One hidden turn or mirror swaps the rows below in pairs. Which row is each named row swapped with?
The rows were stretched afterwards, more along some directions than others.
Nofo: [-46.8   6.6   5.5   1.8  -2.0   0.1   8.1  -0.2 -38.5  -6.8   1.9 -16.0
   0.3  15.2  -0.3  -3.5 -13.6]
nabid: [-20.5  -7.0  -5.5 -16.5   7.0  -2.8  -5.2 -14.8 -32.4  10.0 -21.6 -11.0
   4.2  13.7  -2.6  -5.6   1.4]
sozu: [-10.4 -22.0  12.1  15.4 -51.4  29.9   4.0  14.7 -22.1  13.3 -13.8 -14.0
 -13.3  42.0   9.7 -34.2  -9.3]
tilu: [-14.3  -9.1   9.7  -5.5 -12.9   6.7  21.2  15.3 -41.1   5.7 -11.9 -32.0
   6.3  16.1   3.6 -30.4 -14.1]
dasu: [-51.6  14.0  23.8  12.3 -11.1   7.3 -21.3   7.0 -34.8  -4.3  33.4  -4.9
  25.5  14.1  10.5  -7.4 -32.8]
Zal: [-28.0  -3.8   3.5  29.0 -13.0  34.6  -6.3   0.6 -25.8  22.5 -29.7 -12.2
   3.9  19.3   1.7  -0.1 -49.1]
rom: [-48.6  11.3  17.9   8.8 -11.4   3.0 -16.6   9.6 -27.0  -3.6  28.8   5.2
  27.2   3.4  10.8  -7.0 -31.4]
Dinoz: [-16.5 -25.9 -24.8   2.9   4.5 -22.8   9.2   6.8   4.1   9.7 -12.3  -8.5
 -17.6   0.5   1.3 -20.3   2.4]
fumek: [-12.6  -1.4   4.5   5.2 -23.1 -15.4   8.6  33.1 -38.5   1.2  15.6 -29.6
 -19.5  23.1   6.8 -17.3  -6.8]
suv: [ 11.5 -15.7  19.5  40.5  -2.3   4.9   9.8  12.4  20.7  16.0 -13.9   4.8
 -22.3  11.1   3.3 -11.7 -33.2]
pokib: [-26.8   4.5  31.8  11.6 -21.7   5.8 -22.9  -2.5  -3.8  13.3   8.8 -15.2
   6.8   8.5  22.9 -15.5 -10.7]
kanam: [-19.2 -13.3   5.8  -7.6 -16.3  14.5  31.8  -9.0 -25.7 -11.0  22.4 -12.2
  -0.9  32.7  -7.3  -5.3 -11.2]
sor: [-19.3  -6.3  -6.1  27.6  -5.2  26.7  -8.6   0.8 -26.6  23.3 -33.7 -13.6
  -6.7  21.8   8.2  -4.6 -39.1]
zar: [-26.4   3.9  27.8   6.9 -29.8   5.4 -24.8   5.6 -10.9  13.6   8.0 -24.6
  18.3  14.3  19.4 -18.7  -8.0]
vun: [-19.3  -1.8  -2.0  29.6 -13.9  31.9  -5.8   6.0 -32.0  21.0 -27.5 -14.4
   6.4  16.4   3.1  -7.1 -42.1]
vin: [-51.9  10.7  17.9   7.4  -7.0   2.7 -24.3   3.3 -32.2  -2.3  24.6   8.1
  25.6   5.1  10.6 -10.0 -27.0]
lefe: [-33.7   5.8  25.1  10.3 -24.5   0.4 -18.5   6.8  -8.5  16.1  -3.3 -19.5
  15.0  11.4  20.1 -19.5 -10.2]
posu: [ 14.7 -13.1  17.8  34.0  -8.8   5.8  13.1  11.2  13.2  11.4 -20.0  13.9
 -23.3  12.4   1.2 -15.0 -31.6]
pidit: [ -9.3  -0.2  10.0   4.9 -18.4 -23.5 -10.8  27.5 -37.3   3.8   9.7 -10.3
 -27.3  15.0  22.1 -21.9  -9.2]
gebob: [-54.5  15.8  20.4  12.9 -11.0   5.7 -20.6  12.7 -34.4  -3.3  25.9   3.9
  32.6   6.3   5.9  -2.2 -36.1]
Gaf: [-29.9  -3.0  -7.4  19.3  -9.3  22.3  -2.2  -4.9 -27.6  22.5 -29.9  -9.4
   0.9  11.1   6.0  -4.3 -36.8]
ruk: [ -7.0 -23.1   2.8  22.5 -29.3  25.5   7.3  20.4 -20.8  13.4 -29.4 -10.5
 -15.4  43.6   1.7 -30.3  -6.6]
Dab: [ -6.8 -21.3  -2.5   1.8 -29.4  20.4  23.2  23.3 -19.2  11.7 -25.0  -0.8
 -13.1  36.4  -1.4 -28.7   4.4]
kemet: [-19.9  -5.2  -1.7  32.1 -14.1  28.4  -8.4   1.3 -36.4  20.1 -24.8 -27.2
  -4.4  21.9   7.7  -4.8 -45.5]
sela: [-31.9   2.9  27.1   1.0 -15.4   8.7 -12.2   8.9  -7.4  16.1   2.4 -21.0
  22.5   9.7  18.7 -16.8 -12.9]
zavu: [  9.7 -13.2  12.8  38.2   2.5   1.7  11.0   9.9  17.5  19.5 -19.4  -0.8
 -20.8   2.1   0.1 -15.5 -38.1]
tulo: [ -9.2 -20.9   0.1   3.3 -42.8  25.6  15.4  20.3 -35.1  -0.1 -13.2 -10.7
  -4.2  34.2  -1.5 -27.4   3.3]
guf: [  4.7 -21.4 -34.5  34.5  10.0   3.9   7.4   1.0 -16.3   6.0 -25.5 -33.0
 -20.8  21.3  -5.9 -14.5   5.4]
Pudib: [-26.6  -9.0  -7.3  -7.8   6.1  -8.7 -11.4 -17.0 -28.9  12.8 -13.2 -13.0
   3.1  11.3  -3.6  -4.0 -10.1]
digo: [-47.6  11.6  23.3  21.6 -10.3   5.0 -18.1   8.2 -37.8  -5.2  29.7  -6.1
  35.5   9.4   1.7  -9.1 -37.9]
dadap: [-15.2   2.7   1.8   2.9 -18.9 -19.4   2.1  25.9 -37.1   0.9  17.9 -25.6
 -32.9  18.7  20.0 -18.6  -1.2]
devel: [-16.0   0.6   9.1  18.9   6.0  -6.0   7.6  11.6 -45.9 -12.7  -0.4 -24.5
  -2.3  23.5  -2.6 -11.4 -16.3]
voko: [ -1.9  -8.4  -6.3  17.3 -16.6 -23.9   9.7  23.0 -24.7   1.0  10.7 -17.5
 -34.0   2.4   1.8  -9.6  -5.6]
Gavaz: [-25.7   6.5  35.5   7.6 -25.2  10.1 -17.1   1.6  -9.6  22.2   5.0 -25.9
  10.9   6.2  20.7 -18.9 -18.6]
vagaz: [ 14.5 -12.6  20.5  49.2  -7.8   9.4  -0.8   3.4  10.1  17.3 -19.1  -8.2
 -27.2  12.4   6.4 -13.3 -36.5]
nalod: [ -6.0  -5.9  -9.0   4.2 -18.9 -21.4  -3.0  24.7 -42.3   0.5   1.9 -19.5
 -25.6   7.7   7.3 -16.1  -2.1]
goneb: [-19.9 -14.1   4.5  -3.9 -14.5   9.7  34.0  -5.8 -21.2 -15.7  21.5  -5.2
  -4.9  33.6  -8.9  -2.8 -10.6]
Kigu: [-22.2  -8.5  -9.9  -5.2   2.1  -6.6 -14.0 -17.8 -32.4  14.4 -17.1 -20.9
   3.2  12.7  -2.1  -9.6  -4.2]
vugil: [-18.1 -22.1 -34.5  12.4  -5.9   1.5   4.8 -15.6  -3.3  10.2 -22.1 -22.6
 -25.7  16.8   2.1 -15.2  15.6]
Sorot: [-10.3 -14.5  13.4   7.1 -43.2  30.2  15.0  16.3 -38.2   9.4 -17.3 -18.7
   4.0  26.9  -3.0 -27.8  -1.3]
zub: [ 14.2 -12.1  16.0  46.5  -9.4   1.9  13.3  13.5  13.9  11.2 -17.1   3.9
 -19.0  12.0   0.5 -24.2 -28.8]
nizu: [-10.2 -17.9  -2.5   5.3 -13.3   6.9  30.3  -8.3 -13.1 -13.5  23.0 -17.9
 -12.2  31.0 -12.7  -1.2  -7.2]
tovof: [-23.2  -2.7   4.0  30.3 -12.8  28.4 -14.7   3.3 -31.6  24.2 -32.0 -15.8
  11.7  13.5   4.9  -9.7 -48.4]
fupen: [-41.1  14.3  17.9  11.6  -4.6   4.2 -20.8  10.5 -32.5  -2.0  29.9  -3.1
  26.2   4.9  10.0  -5.4 -28.2]

fupen is swapped with Zal
tulo is swapped with nalod
Dab is swapped with fumek
vun is swapped with gebob
Sorot is swapped with voko
Dinoz is swapped with tilu
zar is swapped with posu

